[[130 134 129 146 142]
 [129 131 149 135 136]
 [146 134 139 135 129]] -> 142

[[110 125 132 105 115 107]
 [128 130 132 146 126 149]
 [128 110 130 107 140 147]] -> 107

[[103 109 120 132 138]
 [133 148 114 144 139]
 [107 106 125 128 130]] -> 138

[[113 136 128 119 134 150 139]
 [140 148 116 132 136 132 133]
 [124 137 114 121 130 131 147]] -> 139

[[109 129 135 130 100 144 106]
 [131 155 153 145 112 120 134]
 [139 118 112 124 144 140 115]] -> 106

[[119 133 130 125 133 132 124]
 [104 130 129 120 109 136 129]
 [112 128 114 128 140 121 122]] -> 124

[[148 111 114 119 126 124 121]
 [120 125 131 123 133 128 146]
 [151 116 127 108 131 125 135]] -> 121
---
[[123 152 119 151]
 [127 133 127 131]
 [127 139 124 135]] -> 152

[141 136 130 134 154 132 118] -> 136

[146 132 115 111 126 153] -> 132

[[139 117 110 154 145 134 127]
 [147 139 117 110 154 145 134]] -> 117

[140 112 141 130 102] -> 112

[[138 115 150 136 129]
 [124 115 158 137 118]] -> 115

[[138 148 129 106]
 [139 150 127 105]] -> 148
---
[[129 102 122 126 128]
 [128 112 118 123 118]] ⇒ 128

[[115 106 134 157 125 139]
 [122 123 121 142 116 145]] ⇒ 123

[131 114 102 142 124 148] ⇒ 114

[142 110 135 151 139] ⇒ 142

[[127 115 119 127 130]
 [126 130 127 131 117]
 [129 119 118 105 138]] ⇒ 129

[[136 120 121 151]
 [137 117 115 138]] ⇒ 151

[119 104 142 135 108] ⇒ 119
---
[[144 110 140 134 145]
 [129 135 122 130 121]
 [137 106 139 124 149]] ⇒ 145

[[128 139 125 156 143 118]
 [130 118 126 107 116 147]] ⇒ 118

[[134 102 118 146]
 [113 143 124 101]
 [114 125 112 103]] ⇒ 146

[[132 123 128  99 144 127 124]
 [129 133 123 140 113 132 126]] ⇒ 124

[150 132 137 134 143 132] ⇒ 132

[152 120 141 118 136 143 121] ⇒ 121

[[131 122 136 130 147]
 [145 138 132 119 132]
 [142 113 149 109 128]] ⇒ 147

[149 146 130 134 126 121 115] ⇒ 115

[145 117 126 147 113 119 151] ⇒ 151
---
array([[133, 155, 117, 125, 102],
       [138, 116, 131, 150, 122],
       [135, 126, 145, 106, 137]])	135

array([[120, 135, 105, 101, 126, 142],
       [120, 135, 146, 153, 145, 116],
       [114, 140, 133, 137, 130, 129]])	114

array([[137, 137, 117, 132, 144, 142],
       [136, 130, 150, 145, 127, 123],
       [135, 120, 116, 131, 119, 127]])	135

array([[117, 147, 139, 148],
       [103, 126, 111, 146],
       [110, 113, 143, 118]])	110

array([[147, 130, 117, 122],
       [100, 116, 134, 125],
       [115, 110, 113, 149]])	115

array([[128, 128, 128, 128],
       [142, 126, 129, 155],
       [ 98, 112, 146, 127]])	98

array([[125, 136, 139, 127, 134],
       [153, 130, 152, 120, 127],
       [141, 114, 133, 121, 102]])	141
---
[[139, 110, 118, 134, 147, 106], [132, 100, 125, 135, 139, 107]] ==> 147
[[155, 151, 110, 148, 124], [157, 151, 109, 149, 122]] ==> 148
[[104, 104, 129, 132], [136, 115, 110, 113]] ==> 129
[[124, 145, 141, 131, 117], [117, 125, 158, 120, 134]] ==> 131
[[149, 123, 117, 111], [122, 147, 135, 129]] ==> 117
[[155, 111, 115, 111, 142, 121, 120], [108, 132, 134, 130, 125, 128, 150]] ==> 121
[[122, 129, 145, 113], [124, 133, 130, 103]] ==> 145
[[132, 135, 126, 135, 105, 118], [138, 114, 135, 119, 135, 137]] ==> 105
---
[[117 123 117 106 149]
 [113 106 131 139 123]] → 139

[[119 153 148 100 116 126 107]
 [116 140 152 109 108 132 115]
 [107 124 149 115 108 130 126]] → 132

[[157 115 134 118 131 120]
 [142 131 132 139 126 134]
 [119 120 124 115 110 108]] → 126

[[119 102 127 123 153 104]
 [127 124 145 127 118 148]] → 118

[[140 114 122 106 130 154]
 [135 124 116 126 123 153]] → 123

[[145 146 143 118 121]
 [144 130 158 118 117]] → 118

[[119 137 123 143 154]
 [117 137 123 142 154]] → 142

[[128 128 126 125 128 127]
 [123 125 118 103 138 122]] → 138

[[122 144 125 133]
 [146 113 142 106]
 [131 124 115 114]] → 142
